Each row has a name. After each piece below comes the name of the row it's from, unless a question asks for something else. Each question is about the rows just above it.

[ 37 -34 -74  21 -40 -40] : lof
[  41 -106  107   60   61 -103] : nozef
[ -34   60 -106  107    0   44] : mipe
[-10 -19  54  -4  35 -18] : ruza
[ -65   39 -107  107    0   44] : zarab
[-26  20   8 -32  11  18] : pego
[ 12 -12  14  15   6 -12] : Nogu
After [54 -4 35], its row goes on with
[-18]
The row with [-106  107   60] is
nozef
Where do [ 37 -34 -74  21 -40] appear?
lof

[ 65   1 -39 -62 -32  50 -78  74 -73 -44  50  21  -4] -> pami
[ 18 -53 -78  -8  54  47  76 -77 -48 -69  51  71 -80] -> Neput
[ 68  35   5 -61 -71  50 -77  74 -73   1 -55  69  26] -> reb
[ -1  67  45 -50  75 -13   8 -35  61  68  28 -26  33] -> konuv
The rest of the row after [ 50 -77  74 -73]:
[  1 -55  69  26]
q: [ 45 -50  75 -13   8 -35  61  68  28 -26]
konuv
The row with [-50  75 -13   8 -35  61  68] is
konuv
q: [ -1  67  45 -50  75 -13   8 -35  61  68  28 -26  33]
konuv
q: [-73 -44  50  21]
pami

[ 65  -5 -14 -54  43  72 -50  78  54  46  53  75   4 -57  36 -53 -25 -46
  71  57   3  78 -63 -52 -65  34 -10 -21  11 -21  64  -2 -73 -66  29 -63
  58  15 -43 -53  30   8  54  22  66] : vakip
[ -2   8   7  14   1 -11  17 -10  -5   1  -5  -5   6  16  14   6   6  10
  -7 -12  -2  -8  15  12  10 -13   4   2  10  -2  -5   4  12  16  -7  13
 -14   0   3  10   0   8  -1  -1   0] : nov
[ -7   3   3  17  -1 -10  14 -12  -3 -10  -3 -11  -1  16  -7  11  14  15
 -12 -11  -1 -12  16  11  18  -2  12   1   4   4 -13   3  18  16  -3  17
  -9  -5   9  15  -9   5  -6   1 -10] : Nor
[ 23  -2 -14  23  28   1  16   2  26  -3  20   8   3  17   8 -23  32  18
  -1 -18 -17   7   6 -12   9  -2  34 -33  28 -29 -13  -6   1   5  -1  12
 -13 -27 -16   3 -28  24  12   2   7] : zufa
[ 10  12  -3  53  27 -28  52 -27  13 -13   7 -12  38  51  24  -9  46  42
 -31 -50 -28 -17  40  16  36 -37  46 -30  44 -37 -31  -6  31  40 -17  43
 -49 -37 -12  29 -38  38   2  -8  -3] : Bim
[ 2 -2 -2 -7  0  2 -6  3  0  2  0  3 -3 -7  2 -5 -6 -6  3  1 -2  3 -6 -5
 -7 -1 -5 -1 -2 -4  3 -2 -8 -6 -1 -7  0  0 -5 -6  1 -2  1 -1  3] : zoli
[-54  29  52 -14 -51 -15   4 -23 -63 -16 -38 -28 -17   4  -6  67 -44 -20
 -17  21  25 -32  24  53   5  -9 -48  64 -33  68  12  41  27  15 -21   1
  16  59  42  30  50 -24 -18  17 -19] : tol
q: [ -7   3   3  17  -1 -10  14 -12  -3 -10  -3 -11  -1  16  -7  11  14  15
 -12 -11  -1 -12  16  11  18  -2  12   1   4   4 -13   3  18  16  -3  17
  -9  -5   9  15  -9   5  -6   1 -10]
Nor

[-66 -74 -30  35 -88 -24 -20 -61 -41] : Sez
[ 57  44  47  45  61  50 -21  64 -52] : Levas
[ 83 -83  -9 -31  22 -36   6  64 -51] : baz
[-10  92  56  14  48 100 -14  15 -11] : vido
Where do [-66 -74 -30  35 -88 -24 -20 -61 -41] appear?
Sez
Go on from [ 14  48 100] to the end of its row.
[-14  15 -11]

[-14 -26  95 -13] = zez
[-24  22  95 -12] = lirun
[-51  -8 -54  -1] = vuk
[-27  95   4  24] = zinov
[-32   9 -24   5] = fes
[ -4   5  -9 -14] = tebib
The rest of the row after [ 5 -9]:
[-14]
q: [-27  95   4  24]
zinov
[-26  95] is in which row?
zez

